Here are the same points, seen from different sides; a view may also be mirrored.
A view may leave some points out. In some views, one point has been moved. Which views, in the order they come, and which point in each? Write none if no view has one.
Scene 1:
panel a:
  dulap [ -3 -47  40  51  52   7  -8  38  62  33  52 105  52  38 -22 -21]
  buva [ -1 -49  38  47  39   8   0  49  62  30  50 110  54  34 -13 -23]
  voze [  0 -45  36  47  51   4 -10  32  62  31  47 102  47  36 -21 -19]
  raput [  1 -41  25  37  41   1 -16  34  61  20  52  91  39  38  -8 -32]
  gonun [ -8 -50  39  50  51   5   3  34  60  31  57 101  49  31 -20 -20]
  vef [ -6 -47  34  47  48   4   0  35  63  28  55 101  47  34 -14 -22]
  nukof [ -5 -36  20  40  53   0 -17  22  68  20  56  84  34  43  -7 -31]
  dubip [  2 -45  27  34  41  -3 -18  28  51  19  53  86  35  32 -13 -33]
  Gaf [ -8 -47  38  53  50   9   5  42  69  32  55 108  54  37 -15 -19]
  zedad [ -1 -46  30  37  48  -3 -14  21  51  22  54  86  34  30 -18 -28]
  ter [ -4 -46  32  45  51   2  -2  25  61  28  50  98  42  31 -18 -18]
panel b:
  vef [ 17 -11   8 -10  26   5 -27  -6 -45  53  46  16  27  15  -5 -24]
  dubip [ 28   9   8 -11  41  -1 -16   3 -50  39  46   7  32  15  -9 -13]
  ter [ 19 -10   7  -4  33   2 -22 -12 -47  46  42  21  31  15  -7 -21]
  dulap [ 19  -9   7  -5  25  16 -26  -9 -48  60  38  17  27  15   1 -24]
  Gaf [ 13 -17  10 -10  18  11 -33  -9 -43  61  44  18  27  15  -2 -29]
  raput [ 24   7  13 -12  34   3 -25   2 -46  42  48   6  39  17  -9 -15]
  nukof [ 22   9  17  -8  34   8 -26 -10 -50  31  51   9  39  27 -16 -15]
  zedad [ 26   3   6  -6  42  -1 -14  -3 -52  37  45  13  27  17 -10 -14]
  voze [ 21  -7   7  -2  30  10 -24  -9 -47  54  37  18  33  14  -2 -21]
  buva [ 17 -12   8 -13  21   7 -30   2 -40  65  42  12  32   8   2 -26]
panel c:
  raput [-12  -8  19 -10  -9   5  18  12  -8  -8   2  -4  -5   0   9  18]
  nukof [-11   6  19  -7 -17  -3  11  14  -7  -5   1  -1   0   9   8  12]
  zedad [ -5   3  19  -7  -6  -5  17   8  -6  -9 -12  -8 -10  -3  18  21]
  ter [  2  -5  22  -7  -7  -6  24   1  -5  -4 -16  -7  -5   8   0  23]
  voze [  3  -9  26 -11  -4  -5  30   1   0  -1  -9  -8  -9   7  -4  19]
  dulap [  7  -6  26  -8  -3  -9  30  -2   0  -2 -17  -9  -9   8  -3  23]
  dubip [-10  -2  18  -9  -6   1  17  12  -8 -10  -4  -7 -10  -6  19  20]
  buva [ -2 -30  26 -11   1   5  31   0   3  -6  -7 -10  -5   6 -10  23]
  Gaf [  1 -24  27  -6  -4  -3  27  -3   7  -4 -12 -10   0  14 -16  20]
  vef [ -2 -17  24  -6  -5  -2  23   1   1  -7 -13  -9  -2   8  -4  21]
  gonun [  2 -16  25  -4  -3  -7  24  -2   5  -7 -18 -12  -4   9  -5  22]
panel d:
  dubip [  1 -44 -26  -9  -8 -43 -29 -26  -9 -14 -36  28  14  32  39  -4]
  gonun [  1 -47 -32  -6 -11 -53  -8 -41  -4   0 -53  38  -4  19  38 -10]
  vef [  5 -45 -33  -5 -11 -55 -11 -36  -4  -1 -50  32  -2  22  41  -8]
  Gaf [  8 -45 -36  -5 -13 -60  -2 -34  -1   5 -56  34  -9  15  43 -11]
  dulap [  4 -48 -31  -7  -5 -51  -7 -28  -4   0 -55  35  -5  12  38 -12]
  zedad [ -2 -43 -25  -9  -7 -40 -28 -36 -11 -13 -40  31  10  31  34  -5]
  buva [  1 -55 -29  -4  -4 -51 -10 -17  -1  -4 -47  36   9  12  48 -11]
  voze [  3 -46 -31  -6  -2 -48 -14 -31  -5  -4 -52  29  -4  15  37 -11]
  ter [  2 -42 -31  -6  -5 -49 -18 -42  -7  -5 -50  27  -4  23  35  -9]
  nukof [ 13 -31 -31 -15 -14 -43 -29 -23 -12 -10 -41  22   0  35  29  -1]
  raput [  8 -40 -30  -8 -10 -49 -25 -21  -7 -10 -38  24   9  30  42  -4]
panel e:
  dubip [  7  10 -22  40 -45  -8  -5 -41  40   0 -56 -25  21 -45  23 -19]
  raput [  8   3 -17  45 -42 -10  -4 -46  46  -4 -53 -20  22 -43  18 -22]
  zedad [  8  13 -25  38 -39  -2  -8 -36  36  -2 -53 -26  18 -43  23 -17]
  nukof [  5  -5 -20  41 -32  -3  -9 -47  44   7 -43 -21  20 -42  15 -14]
  gonun [ 11  17 -23  48 -32   0 -12 -30  46 -28 -41 -17  15 -30  13 -21]
  Gaf [ 11  10 -18  53 -30  -3 -11 -35  53 -34 -37 -11  17 -27   8 -24]
  voze [  8  10 -20  48 -29  -6 -10 -37  36 -24 -46 -14  22 -32  17 -22]
  buva [ 12  13 -16  55 -39 -10  -5 -37  52 -36 -48 -10  21 -31  12 -30]
  ter [ 13  10 -22  45 -29   1 -10 -34  37 -18 -47 -17  14 -36  14 -20]
  dulap [  4  13 -20  50 -29  -8 -11 -36  42 -30 -41 -13  24 -27  17 -23]
panel f:
  nukof [-17  -1  14 -18   2  30  37  -8 -21   2   4 -23 -20  28 -15 -20]
  dulap [  7  -8  -4 -13  -3  22  54  -4 -17  23   4 -21 -25  14  -6 -36]
  vef [  1 -11   7 -13  -4  21  46   0 -15  23   3 -14 -25  20  -7 -35]
  raput [ -9   3  13 -15   5  23  37  -9 -24   9   1  -9 -26  19 -10 -25]
  Gaf [ 11 -15   3 -14 -10  16  49   2 -14  25   4 -20 -28  20  -8 -43]
  zedad [-19  -3   8 -12   8  33  43  -7 -18  19   3  -7 -18  18  -6 -18]
  dubip [-17   3  10 -13  10  29  38  -9 -24  14   3  -4 -23  16  -7 -19]
  ter [ -4  -9   9 -12  -4  29  50  -3 -12  23  -1 -15 -16  22  -6 -29]
  gonun [  1 -16   2 -13  -5  24  50   2 -12  29   5 -15 -23  19  -5 -35]
panel g:
  gonun [ 14 -12 -18 -62  19  -4   1 -22   8  13  25  29   3   9  21  58]
  nukof [ 19  -6 -25 -82  15  -5 -11 -35 -16   6   8  44  16   4  32  58]
  ter [ 14  -5 -22 -70  18   0  -3 -28   1  17  19  30   7   5  21  63]
  raput [ 18 -12 -16 -71   8  -1  -6 -32 -18  10  15  44  14  -2  27  67]
  vef [ 17 -14 -15 -65  18  -2  -1 -27   3  11  23  32   5   5  22  61]
  voze [ 11 -11 -21 -66  19  -4  -8 -27   0  18  25  35   1   8  21  69]
  dubip [ 14  -6 -21 -71   1   1  -1 -25 -22  15  15  43  16  -1  28  65]
  buva [ 18 -24  -6 -56  16  -1  -2 -28   4  11  30  34   0   2  18  70]
  dulap [ 12 -17 -18 -62  20  -7  -8 -24   4  14  29  37  -2  12  21  67]
Views that do not fit: panel c, panel d
  moved in panel c: dulap
  moved in panel d: buva
Scene 2:
panel a:
  Niti [ -4  19 -17  31  -9]
  musu [ -8  23 -21  35 -23]
  laluv [ -7   2  27 -18 -29]
  fove [-11  -9  23 -39  -5]
  nudu [  2  25  -8  43 -22]
panel b:
  laluv [ 48  -5 -20  28 -30]
  Ger [ 10 -16  22   7  -6]
  musu [ 12 -13  30   7   4]
  Gik [17 -2 30  8  4]
  fove [ 73  10 -26  37 -19]
  nudu [ 4 -2 31  4 -9]
panel c:
  fove [-28 -17 -72   9 -26]
  Gik [  8  39 -20  28 -10]
  laluv [ -4   2 -73  15 -34]
  Niti [  6  36 -19  25  -8]
  Ger [ 18  44 -33  33 -20]
panel d:
  nudu [  4  15 -23 -37 -29]
  Ger [ -4   7 -34 -37 -21]
  laluv [-20 -18  -9 -56  29]
  Niti [ 15  13 -24 -27 -14]
  musu [  7  11 -37 -29 -21]
  Gik [ 12  12 -28 -28 -17]
  fove [ -5 -22   0 -47  56]
panel e:
  Ger [ 18 -30 -12  21 -19]
  musu [ 19 -17 -17  19 -21]
  laluv [-23 -43  22  26  19]
  nudu [ 15 -25 -21  34 -26]
  Niti [  9  -8 -17  27 -18]
  Gik [ 12 -11 -17  24 -19]
panel f:
  fove [-37  46 -31 -27 -59]
  Niti [ 12 -11 -19   3 -36]
  laluv [-16  38 -13 -18 -71]
  Gik [ 15 -13 -15   2 -37]
  nudu [ 24 -11  -9  14 -48]
  Ger [ 22  -9  -2  -2 -50]
  musu [  6 -12 -24  -3 -29]
panel g:
  musu [  9   3 -45  -4  82]
  Gik [ 12   4 -48   4  76]
  Ger [ 14  14 -47  -4  91]
  fove [  1  69 -99  29  60]
  laluv [ 12  65 -82  17  83]
  nudu [ 25   6 -40   5  86]
  Niti [ 12   4 -50   7  71]
Views that do not fit: panel f
  moved in panel f: musu
